128 stands for zero in the data rows.
Each row is made from 3 hidden switches, each on (1) or off (0), listed from the one that spreads the rows most. The rows also spread widely along 6 other directions, which tell nothing about the switches. All are off in the first row.
Each row in order, then whether each switch is on (1) or off (0), in that order:
[141 106 100 120 104 116 120 119 128 129  96 161 147 130] 0 0 0
[107 176 115 109 137  74 112 134 111 112 115  93 132 113] 1 1 0
[169 109 144 100 149 103 184 116 121 107 100 121 162 141] 1 1 1
[159 104 165 126 177 139 148 113 144 126 143 123 132 154] 1 0 0
[131 122 134 154  70 151  93 147 159 117 129 178 140 171] 0 0 0
[ 92 136 103  88 115 117 102 138 147 109 116 127 133 132] 0 0 1
[142  99 124 137 114 137 124  92 116 115  97 130 155 123] 1 1 1
[115 131  95  78 157  99 143 133 123 135 117 117 118 100] 0 0 1
[141 120 151 137 145 139 156 114 119 128 139 113 133 132] 1 1 1
[161 142 143 147 135  99 176 133 100 136 131 129 137 129] 1 1 0
[165 136 110 145 107  92  94 130 114 123  72 146 133 103] 1 1 0
[ 88 170 123 117  80 106  88 145 137  82 112 117 152 146] 1 1 1
[127 133 146 144 137 142 119 123 126 127 137 111 119 122] 1 1 1
[169  99 131 159  99 145  96 115 133 119  84 158 137 122] 1 1 1
[118 107 143 126 140 169 134 127 150 139 160 134 116 146] 0 0 1
[100 137 106 135 114 123 108 103 102 123 116 109 135 101] 1 1 1
[124 146 104 116 125  98 117 131 115 135 112 120 124 109] 0 1 0
[ 89 159 122 109 127 116  86 143 145 105 128 112 120 124] 1 0 1
[124 122 129 138 124 130 220 120  98 151 176 145 151 155] 0 0 0
[130 141 100 142 115 109 121 128 102 152 117 132 116  97] 0 1 0
[101 156 102 119 111 114 102 148 124 132 121 119 110 103] 0 1 1
[127 150 126 133  97 105  95 148 141 104 111 149 143 148] 1 0 0
[150 129 104 146 174 117 180 134  86 198 155 136  82  72] 0 0 0
[154 127 111 159 117 126 129 142 111 149 115 162 108  94] 1 0 1
[141  86 140 156 153 191 116 117 143 165 155 145  89 116] 0 0 1
[146 125 137 150 146 131 186 114  92 149 147 120 127 111] 1 1 1
[159  98 122 133 165 139 109 122 135 162 119 142  96 103] 0 0 0
[167 148 149 104 132  84 175 164 131 102 106 131 147 146] 1 1 1
[130 138 144 181 138 166  85 131 126 154 150 118  79  97] 1 1 1
[ 83 152  91 106 113 110 111 126 110 129 121 105 124  98] 0 1 1
[ 89 104  99  90 160 127 115  76 121 131 128  98 141 118] 0 0 0
[ 91 144 106 155 134 144 110 118 102 153 154 117  98  85] 1 0 1
[114  92 118 104 143 132 140  66 115 123 119 100 164 137] 0 1 0
[163 100 141 142 135 160 125 151 155 150 133 164  99 131] 0 0 1
[159 130 139 152 138 128  82 145 147 133 115 150 104 121] 1 0 0
[145 112 119 107 136 117 113 131 146 128 107 146 129 132] 0 0 0
[107 149 132 155  83 135 137 130 111 115 142 129 146 141] 1 1 1
[160 114 144 106 147 128 169 159 151 133 135 149 119 147] 0 0 1
[ 98 138 101 150  88 132  79 117 116 135 121 130 127 115] 0 1 0
[150 113 140 160 132 150 136 112 113 142 130 129 121 114] 1 1 1
[151  70 146 123 151 175 110  91 152 131 116 123 127 135] 0 1 1
[137 130 145 167 144 151 152 120 104 156 158 116 106 107] 1 1 1
[121  98 128 139 102 149 125  81 117 107 111 126 167 140] 1 1 1
[137  99 144 136 138 157  86  94 144 112 108 114 132 127] 1 1 1
[101 152 106 119 102 101 151 145 116 130 144 141 142 141] 0 0 0
[133 140 159 104 134 126 157 161 155 112 146 120 130 166] 0 1 1
[150 151 146 122 157 113 117 175 152 127 128 133  93 121] 1 0 1
[ 94 123 110  96 129 123 197 116 109 130 156 122 154 142] 0 0 1
[123  81 100 127 120 158  75  77 126 134  90 125 129  98] 0 1 1
[114 104 145 149 116 156 101  73 129 105 129 110 163 156] 1 1 0
[148 152 138 106 145  97  95 158 148 106  95 114 113 116] 1 1 1
[147 117 151 171 150 148 145  98 105 150 151 116 123 123] 1 1 0
[115  92  86 156 114 149 112  61  85 159 114 125 137  90] 0 1 0
[ 97 148  86  92 123  85  94 114 114 118  95 102 138 104] 0 1 0
[193 116 134 132 159 113 157 155 127 148 106 159 104 103] 1 0 1
[108 169 112  86 121  69 147 141 113  93 104 101 156 125] 1 1 1
[110 153 121 128 145 105 134 127 112 133 144 115 125 119] 1 0 0
[136 124 132 126  98 127 169 143 125 123 128 146 147 151] 0 1 1
[141 118 143 114 166 126 141 107 126 121 121  99 129 118] 1 1 1
[135 121 167  51 159  96 155 118 163  59 105  87 182 185] 1 1 1
[112 137 103 109  89 104 173 131 105 119 119 134 162 135] 0 1 1
[117 144 111 120 101  85 144 106  98 103 105 118 175 136] 1 1 0
[168 152 144 166 103 119 138 173 123 134 121 157 111 122] 1 1 1
[131 138 140 114 158 109 124 128 137 119 132 115 128 137] 1 0 0
[104 165 129 105 115  86  98 130 134  84 109 100 156 148] 1 1 0
[142  97 163 115 135 146 131 100 151  91 114 115 163 167] 1 1 1
[127 117 134 119 114 130 105 116 145 111 117 125 148 155] 0 1 0
[134 147 159 172 108 144  82 140 144 118 139 130 119 148] 1 1 0
[131 124  94 123 121 110 104 122 115 126  90 141 127  91] 1 0 1
[145  92 129 163 116 167 109 106 130 137 120 156 126 120] 1 0 1
[128 116 143 103 120 131 169 125 137 109 132 123 159 164] 0 1 1
[148  92 151 115 131 145 138 122 163 115 131 149 151 178] 0 0 0
[142 138 167 143 154 137  85 133 153 118 133 106 111 142] 1 1 0
[181 116 154 117 153 116 172 152 144 123 119 149 129 143] 1 0 1
[139 116 123 153 156 139 148  98  90 158 133 111 110  84] 1 1 1
[111 100 129  96 148 154  91 114 166 117 125 120 124 138] 0 0 1
[117 162 157 156 111 138 114 158 138 117 153 121 114 143] 1 1 1
[135 121 121 106 194 133 130 139 135 165 140 113  75  88] 0 0 1
[ 91 145 143 150  98 149 120 119 124 109 152 113 144 148] 1 1 1
[113 120 128 151 140 141 140  95 106 141 154 121 134 126] 1 0 0
[ 81 134  88 128 111 142  52 110 123 136 112 109 107  85] 0 1 1
[118 170 149 109 115  92 201 163 121 114 165 119 156 179] 0 1 0
[152 123 129 127 140  99 155 105 104 123 109 118 153 125] 1 1 0
[139  67 157 148  96 199 127 110 166 119 142 169 150 185] 0 0 1
[107 182 134 146 143 112  50 151 138 128 133  95  84 103] 1 1 0
[136  80 115 125  98 142 133  83 125 103  94 153 179 145] 1 0 1
[ 80 109 120 104 100 134 137  72 120  97 133 105 192 171] 0 1 0
[148 159 123 132 127  85 113 144 117 123 101 123 124 112] 1 1 0
[132 129 116 125 118 129  94 143 137 133 105 133 110 108] 0 1 1
[ 79 119 119 113 143 160 104 111 141 135 157 109 113 124] 0 0 1
[152  91 115 124 175 152 107 120 137 166 118 134  82  83] 0 0 1
[ 98 127 155 137 126 169  82 124 163 108 155 119 123 156] 1 0 1
[113 116  94 101 115 109 200 117  97 136 131 141 157 125] 0 0 1
[128 138 183 140 174 161 117 146 163 140 184  99  92 159] 0 1 0
[150 129 172 125 188 143 113 137 153 126 140  95  96 127] 1 1 1
[159 101 142 126 168 118 171  83 103 131 122 106 152 129] 1 1 0
[134  72 155 129 155 190 110  87 154 131 137 113 124 144] 0 1 1
[ 95 110 125  84 145 136 127  95 136 108 127  89 150 140] 0 1 1
[145 133 136 132 126 111 171 131 108 123 123 128 143 128] 1 1 1
[135  97 111 143 138 151  86  98 125 138 104 136 114  93] 1 0 1
[ 86 152 107  78 160 101  75 125 142 103 110  88 117 104] 1 0 1
[113 117 146 147 107 149 121 104 137 108 145 136 159 171] 1 0 0
[134 133 141 122 141 124 170 140 126 125 145 131 133 139] 1 0 1
[ 77 150 131 120 110 131 135 128 130 104 159 115 148 152] 1 0 1
[150 133 149 130 120 119 135 142 137 107 115 131 138 144] 1 1 1
[101 137 107  87 135 104 154 120 113 123 123 101 140 118] 0 1 1
[126 168 129 131  88  97 132 172 131 118 130 143 137 151] 0 1 0
[161 122 151 118 191 122 102 131 152 132 120 116 101 120] 1 0 0
[130  93 102 123 119 126 164  84  99 126 106 141 165 117] 1 0 1
[ 70 145 100 151  64 158  83 140 133 131 150 150 121 129] 0 0 1
[116 142 109 109 121 109 152 137 113 134 126 119 129 114] 0 1 1
[ 90 168 123  84 123  99 125 156 140 104 132 100 131 139] 0 1 1
[177  88 144 114 160 143 130 125 150 135 103 132 116 125] 0 1 1
[141 122 133 106 142 111 126 115 128 107  99 111 143 124] 1 1 1
[144 148  88 154 106  93 161 130  68 153 103 141 125  71] 1 1 1
[171 122 131 160 154 145  75 162 153 173 124 160  60  95] 0 0 0
[142 115 152 119 158 135 123 113 139 114 120 103 129 131] 1 1 1
[112 146 134 107 159 128 158 161 138 144 167 119 100 127] 0 0 1
[180 151 141 119 153  89 163 188 136 135 118 152 101 115] 1 0 1
[124 178 102 149 160 102 122 171  98 176 144 123  58  51] 1 0 1
[107 150 126 144 135 140 163 143 104 162 173 113 100 108] 0 1 1
[145 157 160 171 109 138 187 181 124 142 179 162 114 153] 1 0 1
[120  97 117 111 128 130 135  79 119 120 115 113 164 141] 0 1 0
[101 129 132  63 136 110 164 140 152  96 136 117 159 170] 0 0 1
[ 71 195  93 105  90  89  99 171 122 117 127 111 116 110] 0 1 1
[113 114  83  98 121 106 152  95  93 132  99 117 151  97] 0 1 1
[ 92 129 148 111 160 127 149  77 114 106 156  70 163 154] 1 1 0
[135 113 125 124  90 129 112 134 152 111 114 165 154 167] 0 0 0
[124 135 131 125  69 133  94 156 159  98 109 152 143 160] 0 1 1
[113 137 100 121 129 126 123 147 125 150 133 138 100 100] 0 0 1
[ 71 146 102  97 136 119  63 111 139 104 115  95 125 107] 1 0 1
[115 144 135 136  87 128  97 143 146 111 129 137 140 160] 0 1 0
[166 105 177 136 146 147 211 137 139 124 161 148 147 177] 1 0 1
[120 141 140 152 102 141 132 148 135 121 148 149 130 146] 1 0 1
[144 113 150  81 178 129 152 147 163 125 138 120 115 145] 0 0 1
[145 108 131 155 133 154  95 112 132 152 125 133 108 117] 0 1 0
[117 159 125 159 119 130  99 143 114 138 134 120 100  97] 1 1 1
[136 104 112 141  80 143 134 117 120 126 107 156 152 133] 0 1 1
[ 83 150 100 179  90 136  93  92  83 141 139 114 132 100] 1 1 0
[165  61 150 121 119 156 117  73 149  91  79 136 180 160] 1 1 1
[146 150 112 120 111  94 117 174 139 134 109 162 114 126] 0 0 0
[157 120 133 112 111 111 128 146 149  99  93 158 149 148] 1 0 1
[142 117 128 139 133 139 177 128 106 157 144 133 121 117] 0 1 1
[128 150 133 132 126 117 116 149 133 134 135 125 114 132] 0 1 0
[149 115 130  92 146 102 167 125 131 107 104 132 155 140] 1 0 1
[133  99 139 134 138 143 119  92 135 117 127 131 150 149] 1 0 0
[112 151 109 108 118 105  75 156 153 120 112 137 114 127] 0 0 0
[112 107  80 168  42 149 153 116  92 148 126 189 153 120] 0 0 1
[151 130 149 131 138 131  85 141 152 112 103 122 112 124] 1 1 1
[137 135 127 147 125 125 176 140 107 142 146 146 126 121] 1 0 1
[149 133 112  83 149  81 130 143 135 108  83 129 134 111] 1 0 1
[130 127 150  76 116 119 127 168 187  83 117 143 151 189] 0 0 1
[153 131 146 121 135 114 138 137 134 110 111 123 137 135] 1 1 1
[139 121 113 135 127 133 171 144 112 161 143 156 111 111] 0 0 1
[143 125 136 135 128 114 142 106 113 116 116 120 155 139] 1 1 0
[ 95 108 118 123  81 143  88  87 137  97 112 125 175 163] 0 1 0
[ 84 152 158  99 167 136 126 135 154 105 171  86 120 154] 1 0 1
[168 126  95 130 111  85 154 126  89 133  73 146 141  86] 1 1 1
[201  94 155 155 125 135  86 121 153 116  76 156 134 139] 1 1 0
[144 117 142 108 198 119 113 110 140 131 124 102 111 117] 1 0 0
[126 123 116 120 175 138 105 121 122 161 128  99  80  76] 0 1 1
[ 95 147 120 171 135 153  94 112 100 155 154 100  90  80] 1 1 1
[102 133  94 158  54 130 135 120  98 120 121 165 161 127] 1 0 1
[ 86 117 132 198 113 193  72  85 120 149 175 128 112 125] 1 0 0
[127 142 138 149  67 143 112 166 149 115 130 159 131 158] 0 1 1
[106 138 183 144 159 174  96 128 161 115 174  86 106 154] 1 1 1
[ 93 146 137 185 102 152 142 101  91 140 179 114 140 138] 1 1 0
[171 129 163 138 125 124 166 150 134 114 125 142 139 154] 1 1 1
[102 149 145 135 151 133 107 127 137 124 161 106 117 140] 1 0 0
[114 152 158 144 126 159 115 166 154 135 171 120  95 146] 0 1 1
[ 82 169 119 142 113 131 109 157 129 143 173 129 104 131] 0 0 0
[153 121 124 128 122 109 163 127 112 138 118 140 141 131] 0 1 0
[137  90 132 127 133 162 139 119 143 140 138 146 126 139] 0 0 1
[143 150 116 141 155 103  99 144 119 149 119 130  92  89] 1 0 0
[123 130 150  78 156 110 108 119 157  80 105  88 149 149] 1 1 1
[128 109 130 132 147 158 117 113 131 148 136 114 107 112] 0 1 1
[126  91 125 135 118 167 142 112 135 138 141 151 136 141] 0 0 1
[169 129 125 150 138 135 116 161 129 166 117 146  78  89] 0 1 1
[119 178 100 129  86  71 171 156  84 120 113 134 147 109] 1 1 1
[155 112 125 168 133 165 134 149 126 179 149 166  80 101] 0 0 1
[129 117 123 134 115 147 115 126 133 134 122 133 122 123] 0 1 1
[115 116 141 145 140 156 128  94 116 129 144 102 131 123] 1 1 1
[ 88 130 137 166  96 183 106 123 132 140 174 124 114 141] 0 1 1
[101 160  99  98 104  97 134 167 130 122 126 140 127 126] 0 0 1
[133 191 145 137  98  74 163 179 117 108 139 132 145 156] 1 1 0
[112 178 168 123 152  95 223 144 103 119 192  88 150 170] 1 1 0
[137 130 129  90 142 116 122 162 162 119 116 137 116 137] 0 0 1
[ 92 123 100 121  96 149  53 129 153 119 113 143 118 119] 0 0 1
[139 142 156 133 130 132 105 146 150 109 125 120 120 139] 1 1 1
[186  67 111 107 144 134 120 119 149 138  71 167 124 109] 0 0 1
[ 71 136 133 103  97 144 115 120 148  93 145 104 158 168] 0 1 1
[118  96 127  60 207 136  89 107 167 124 113  88 104 111] 0 0 1
[122 121  98  82 126  90 145 118 124 116 102 134 160 135] 0 0 0
[126 123 128 112 133 129 149 127 128 130 131 118 131 130] 0 1 1
[ 82 129 125 145 121 163  88 106 131 124 152 115 122 124] 1 0 1
[139 125 141 126 178 122 103 101 124 131 121  91 116 111] 1 1 0
[141 153 119 123 139 106 191 179 113 161 154 149  99 111] 0 0 1
[157 136 148  94 140  99 121 155 163 104 105 125 136 159] 0 1 0
[119 154 128 111 109 110 188 176 129 127 157 147 134 153] 0 0 1
[135 121 150 147 157 131 181  93  96 139 158 102 143 136] 1 1 0
[148 122 142 139 165 135  80 125 147 134 121 125 101 117] 1 0 0
[128 114 150 147 181 181  94 124 145 166 162 100  65 100] 0 1 1
[114 127 101  89 121  99 159 117 109 120 109 114 152 118] 0 1 1
[118 166 134  87 178  79 196 136 100 124 144  76 131 114] 1 1 1
[147 150 149 162 146 130 118 157 134 145 154 139  94 125] 1 0 0
[147 109  95 112 133 118 138 134 121 149 100 154 114  95] 0 0 1
[118 190 100 132  74  65 187 179  88 134 135 148 146 130] 0 1 0
[146 145 146 134 120 114  53 143 159 100  94 126 124 137] 1 1 0
[162 151 148 119 132  93 177 162 124 115 119 131 137 139] 1 1 1
[ 83 131 100 110 129 113  98  86 115 109 118 104 154 121] 1 0 0
[154  99 122 117  94 123 112 121 146  94  76 165 165 147] 1 0 1
[ 84 161  62 117  70  78 142 126  81 115 100 142 161  98] 1 0 1
[123 148 112 118 126  88 107 113 110 111  98 109 145 113] 1 1 0
[ 74 118  89 123 137 149 150  91  94 158 160 111 122  96] 0 0 1
[138 117 122 150 103 134 114 111 115 122 104 137 140 116] 1 1 1
[140 163 101 108 129  86 102 178 131 138  94 130  91  85] 0 1 1
[162  79 170 160 123 198  97 122 171 132 135 149 114 158] 0 1 1
[142 130 127 122 176 106 114 102 112 134 111  92 118  97] 1 1 0
[112 110 119 116 132 143 127 104 123 131 126 112 132 121] 0 1 1
[121 112 132 134 145 166 100 133 152 148 148 135  93 120] 0 0 1
[114 122 137 123 118 132 194 123 122 129 169 140 160 176] 0 0 0
[ 99 142 115 116 116 122 169 127 105 133 148 114 138 128] 0 1 1
[123 152 131 111 109  93 120 144 141  93 115 136 157 161] 1 0 0
[145 111 142 129 120 140 106 132 156 107 111 149 135 146] 1 0 1
[151 153 146 148 117 112  65 155 150 112 102 133 114 131] 1 1 0
[ 88 144 137 141 122 149  86 114 131 114 143  97 122 127] 1 1 1
[146 126 102 137 117 116  91 137 126 133  89 154 112  91] 1 0 1
[122 156 115 151 122 114 186 148  89 153 157 141 119 106] 1 0 1
[134 124 167 101 111 144  90 159 193  83 116 132 140 187] 0 1 1
[116 162  90 124 115  89 129 153 104 134 112 137 118  89] 1 0 1
[127  95 108 103 159 136 158 105 118 149 128 126 125 108] 0 0 1
[140 144 151 127 130 104 179 144 128 115 149 138 152 167] 1 0 0
[148 110 134 123 126 132 120 126 144 112 107 147 138 137] 1 0 1
[114 105 115 142  87 154 141 102 114 131 129 140 151 135] 0 1 1
[114 130 120 111 121 117 134 133 137 123 135 136 141 150] 0 0 0
[176 122 120 153 104 105 212 137  86 158 127 165 147 129] 0 1 0
[ 85 153  68 124 112  92 127  94  65 135 105 100 138  64] 1 1 1
[120 121 123 148 144 140  86 105 127 137 131 122 115 111] 1 0 0
[142 108 119  96 122 123 134 141 150 117 106 152 138 141] 0 0 1
[137 101 133 156 101 154 121  95 118 119 114 136 151 133] 1 1 1
[ 97 109 121 105 132 141 213 103 106 135 169 124 158 152] 0 0 1
[131  89 103 108  85 130  66 103 158  98  72 162 165 151] 0 0 0
[171 134 137 146 166 113 130 148 125 155 126 141  94 104] 1 0 0
[152 131 117 149 115 102 132 114  99 130 101 135 143 112] 1 1 0
[140 146 149 130 103 123 183 170 132 126 151 145 135 162] 0 1 1
[116 115  96  68 121  94 166 122 126 108 101 134 165 136] 0 0 1
[ 75 144 138 132 109 151 101 124 143 104 158 116 137 153] 1 0 1
[110 110 110  97 154 124 103 103 137 129 120 114 129 123] 0 0 0
[116 135 102 125 131 123 169 145 106 159 148 140 111 103] 0 0 1
[140 147 131 123 119 107 119 154 137 126 119 133 124 137] 0 1 0
[ 78 120 120  93 129 129 135  88 128  93 133 100 171 149] 1 0 1
[158 118 125 127 116  98 175 122 110 119 110 155 166 145] 1 0 0
[ 97 134 109 158 110 145 142 111  96 144 156 132 127 108] 1 0 1
[118 110 102 154 122 150  92 100 111 145 116 139 114  87] 1 0 1
[ 71 180 153 164 112 155  99 149 130 122 188  96 105 138] 1 1 1
[150  99 115 122 118 128 114 120 141 130 102 160 138 136] 0 0 0
[ 79 134  83 138 108 145 101 120 108 156 143 132 105  88] 0 0 1
[147 128 118 149 133 137  70 145 141 141 106 148  88  89] 1 0 1
[126 121 150 110  97 139 124 142 164  93 122 136 155 178] 0 1 1
[154 107 133 144 173 141 192 122 106 179 167 136 106 117] 0 0 0
[ 72 160 114  79 121  98 104 131 141  82 123  99 153 142] 1 0 1
[109 101 130 128 117 156  61  80 144  97  98 108 149 130] 1 1 1
[101 107  96 141 114 157  99  90 107 149 121 120 120  91] 0 1 1
[121 153 148 134 128 106 178 124 106 117 155 108 156 156] 1 1 0
[ 94 120 144 166  85 175  98  97 130 106 145 122 152 154] 1 1 1
[ 93 134 104 113 144 116 159 102  94 132 141 106 139 106] 1 0 1
[119 136  93 137  96 104 175 124  83 135 123 151 150 108] 1 0 1
[133 127 153 137 126 151 107 153 166 129 152 147 115 164] 0 0 0
[148 155 130 150 101 115 128 179 134 128 125 165 112 126] 1 0 1
[185 123 134 152 133 122 128 153 129 156 112 154 100 114] 0 1 0
[166 110 113 151 140 129 115 120 113 163 106 141 105  92] 0 1 0
[146 146 147 146 122 121 151 151 121 126 135 130 124 130] 1 1 1
[174 142 150 163 116 117 117 151 130 128 114 148 121 133] 1 1 0
[121 151 124 129 127 132 107 176 148 145 144 143  85 116] 0 0 1
[143 132 180 122 144 143 114 154 177 112 149 119 122 182] 0 1 0
[116 125 112  74 149 103 175 133 127 124 128 121 142 130] 0 0 1
[216  96 142 137 142 127  90 160 166 128  68 179 101 114] 1 0 1
[110 119 129 122 158 109 237  63  61 136 164  85 179 135] 1 1 0
[118 124 123 126 120 147  76 131 147 129 115 123 107 115] 0 1 1
[185 118 120 151 119 130 108 163 133 157  93 166  89  93] 0 1 1
[ 58 191 118 108 105 101 129 155 125 100 159 106 138 140] 1 0 1
[148  99 133 168 128 172  88 115 138 143 123 152 104 111] 1 0 1
[157  91 135 113 179 129 178  89 111 151 132 108 134 126] 0 1 0
[121 131 129 117 109 131 113 142 146 116 119 129 130 139] 0 1 1
[ 95 131 126 140 103 138 138  98 105 113 138 110 157 135] 1 1 1
[ 95 148 134 100  94 129 111 167 170  95 138 141 139 173] 0 0 1
[116 138  94 106  71  95 150 136 111 107  97 144 167 135] 0 1 1
[131 161 131 112 129 101 114 181 153 126 133 142 110 141] 0 0 0
[227  65 144 142 144 150 135 133 146 152  79 174 110 115] 0 1 1
[156 113 135 158 115 132 141 119 121 132 126 159 142 142] 1 0 0
[ 93 113 104 164 110 163  98  79 100 154 144 117 125 107] 0 1 0
[136 121 139 152  92 127 141 102 113 108 120 138 173 159] 1 1 0
[110 118 147 105 163 149  98 121 167 123 152 110 118 156] 0 0 0
[ 99 122 127 136  89 147  84 105 140 111 126 126 151 156] 0 1 0
[119 121 111 167 104 152 115 118 111 144 135 150 119 106] 1 0 1
[185 142 172 172 114 135 141 181 144 131 133 160 106 145] 1 1 1
[153 143 175 116 158 123 136 158 156 108 135 110 118 152] 1 1 1
[125 146 117 124 158 107 149 120  95 142 129  98 115  88] 1 1 1
[ 61 179 115 111  85 122 107 174 148 108 159 131 124 150] 0 0 1
[118 119 131 109 132 123 178 120 127 126 153 132 155 162] 0 0 0
[177 116 140 114 164 125 115 156 152 144 103 131  90 107] 0 1 1
[132 123 142 111 158 140 113 136 149 133 132 108 104 124] 0 1 1
[150 159 129 166 115 108  96 152 119 137 115 137 106 107] 1 1 0
[ 73 151 141 184  75 178 114 135 127 127 191 142 127 156] 1 0 1
[101 136 112  94 144  85 190  97  92 115 136 103 174 139] 1 0 0
[162 118 166 140 142 148 139 151 157 123 141 148 118 155] 1 0 1
[138 153 133 141 102 114 161 178 132 140 154 165 124 154] 0 0 0
[145  87 133 158 150 178  77 109 149 161 135 145  93 117] 0 0 0
[105 110  94 102 133 130 128 109 121 137 120 127 129 107] 0 0 1
[110 124 160 133 133 142 125  93 134 100 146  96 160 170] 1 1 0
[162 112 120  98 132  94 166 129 127 109  90 148 156 131] 1 0 1
[170 132 168 163 146 140  85 145 153 130 126 130 100 134] 1 1 0
[118 114 117 138 120 139 155 104 107 130 136 136 145 125] 1 0 1
[132 119 125 139 139 129 165 108 101 153 146 121 131 123] 0 1 0
[115 130  87  82 113  89 157 138 118 120 102 141 149 117] 0 0 1
[100  91 100 107 104 143 156  89 118 121 126 139 168 142] 0 0 1
[170 117 131  98 137 105 165 148 135 124 100 138 136 132] 0 1 1
[134 179  99 150 126  78 106 151  92 147 110 120  99  73] 1 1 0
[181 138 127 163 155  98 193 128  72 172 131 132 113  89] 1 1 0
[112 144 120 180 107 149 113 121  97 150 144 126 108  95] 1 1 1
[ 91  87 122 126  53 166 135  76 130  90 122 141 203 184] 0 1 1
[124 157 114 105 125  98 134 162 127 130 119 121 114 111] 0 1 1
[143 134 145 109 146 125 130 157 151 126 128 121 110 134] 0 1 1
[144 120 146 120 166 134 156 138 141 148 157 129 113 144] 0 0 0
[126 132 138 166  76 159 138 150 129 136 152 157 128 150] 0 1 1
[149 152 160 115 157 117  96 172 169 124 134 114  97 143] 0 1 0
[160 140 107  95 159  69 155 142 108 143  97 120 121  97] 0 1 0
[183 154 196 159 156 143 122 197 169 133 151 134  77 146] 1 1 1
[136 189 126 143  72  81 147 192 116 109 117 152 135 135] 1 1 1
[125 102  95 109 133 113 158  86  97 126 102 129 157 103] 1 0 1
[169 150 129 144 109 113 136 189 132 149 115 161  96 112] 0 1 1
[ 77 150 125  93 136 124 170 141 129 125 174 107 132 147] 0 0 1
[122 124 118 106 120 123 137 127 127 122 117 121 136 128] 0 1 1
[170 102 145 122 178 121 105  97 134 125  95 108 126 116] 1 1 0
[131 117 108  99 151 111 162 113 105 143 114 110 127 100] 0 1 1
[154 143  71 164 123  94 128 126  61 176  86 141  93  29] 1 1 1
[152 139 183 100 163 140 131 197 198 118 158 136  95 176] 0 0 1
[112 126  91  99 139 114 126 128 120 141 116 128 115  95] 0 0 1
[142 132 169 161 111 153  64 133 165 103 125 132 127 164] 1 1 0
[145 134 130 132 153 102 194 125  97 144 147 130 136 127] 1 0 0
[105 100 100 114 113 150  81 107 143 124 107 139 128 117] 0 0 1
[120 110 142 138 169 164 113 106 134 142 151 110 104 113] 1 0 1
[110 146 102 115  87 105 159 140 106 124 120 135 149 126] 0 1 1
[131 130 119 156  66 126 139 122 106 112 108 152 163 137] 1 1 1
[152 117 133 132 117 127 102 124 135 111  91 135 136 125] 1 1 1
[141 121 144 162 155 158 110 126 128 166 155 120  87 113] 0 1 0
[178  96 193 127 179 155 177 128 158 135 161 121 126 180] 0 1 0
[120 127 150 125 129 139 160 131 137 112 151 130 146 159] 1 0 1
[179 112 162 151 170 137 108 118 138 138 117 121 108 122] 1 1 0
[105 105 108 135 110 151  89  99 134 133 127 139 134 131] 0 0 0
[117 140 167 121 134 139 130 131 149  97 147 101 141 166] 1 1 1
[114 154 112 115 178  91 116 105  95 139 123  76 111  81] 1 1 0
[109 125 116 123 142 146 130 135 130 149 151 128 103 114] 0 0 1
[ 95 148 104 125 127 115 145 132 107 149 157 126 122 119] 0 0 0
[104 133 132 140 140 141 151 110 108 150 168 104 126 131] 0 1 0
[105 119 113 154 110 151 104  97 110 146 140 121 128 118] 0 1 0
[140  98 144 143 118 157 204 111 110 143 157 139 150 152] 0 1 1
[135 115 144 170 119 167  93 112 131 134 129 128 114 119] 1 1 1
[121  93 117 148 142 181  39  96 143 152 113 117  84  85] 0 1 1
[ 61 155 120 112 132 125 103 109 123 120 157  79 132 134] 0 1 0
[129 152 141 146 120 131 141 171 138 146 167 150 107 148] 0 0 0
[123 155 134  97 105 104 138 169 149 102 122 128 139 155] 0 1 1
[112 127 145 129 161 145 131 103 120 128 149  88 122 119] 1 1 1
[ 94 170 109 112  99  97 106 165 141 116 134 138 129 142] 0 0 0
[114 144 105 118 127 119 133 157 125 147 137 140 102 106] 0 0 1
[135 151 130 188  53 127  98 142 119 116 118 164 146 144] 1 1 0
[124 147  96 107 151  69 143 100  81 129  99  94 143  87] 1 1 0
[ 97 119 125 150 124 154  73  90 132 123 139 120 131 131] 1 0 0
[ 90 114 134 103 153 129 152  73 119 105 150  92 173 158] 1 0 0
[167 142 164 180 118 140  89 156 146 132 129 146 104 138] 1 1 0
[138 116 204  98 186 164  96 145 209  88 153 103 115 190] 1 0 1
[131 159 161 139 137 137 167 181 137 146 178 124  95 143] 0 1 1
[120  94  92 132 115 151 113 104 118 149 114 149 122  99] 0 0 1
[152 165 150 183 147 129 107 160 118 160 153 125  76 102] 1 1 0
[134 134  84 151  62 107  85 130 111 132  81 163 139 108] 0 1 0
[148  85 141 139 126 165 159 103 127 140 133 139 140 142] 0 1 1
[119 101  91  69 155 103 180 100 107 131 110 117 152 110] 0 0 1
[149 117 171 114 174 130 195 116 126 119 150  99 143 152] 1 1 1
[118 102  80 145  96 139  72  99 118 146  97 157 128  98] 0 0 0
[131 135 169 123 152 149 161 154 148 133 170 112 111 157] 0 1 1
[124 110 147 130 137 147 139  95 125 113 134 107 148 141] 1 1 1
[105 133 126 128 147 142 100 130 141 144 154 120 103 127] 0 0 0
[114 146 148 112 138 141  65 161 174 116 132 109  95 135] 0 1 1
[ 97 128 104 128 121 141 140 127 116 148 152 133 118 115] 0 0 1
[153 143 123 142 126 120 146 167 118 159 129 145  93  99] 0 1 1
[124 111 113 144 153 151  82 105 126 148 121 123  96  84] 1 0 1
[154  87 142 100 190 146 150 101 134 144 125 102 114 116] 0 1 1
[153 122 150 130 130 130 159 146 140 119 133 148 136 151] 1 0 1
[ 93 113 130 170 115 178  89  82 113 134 145 108 125 114] 1 1 1
[116 122 108 112 123  98 158  93 101 113 116 126 172 135] 1 0 0
[160  98 113  86 134 107  74 128 168 107  64 150 137 134] 0 0 0
[129 101 132 105 116 136  80 112 165  85  90 137 155 153] 1 0 1
[113 110 109 148 124 160 154 117 109 163 159 144 114 111] 0 0 1
[123 135 126 121 132 131 117 142 134 135 130 119 109 118] 0 1 1
[167 108  98  90 147  89 168 122 105 139  79 131 135  91] 0 1 1
[141  94 128 100 173 137 151 100 124 142 121 103 123 111] 0 1 1
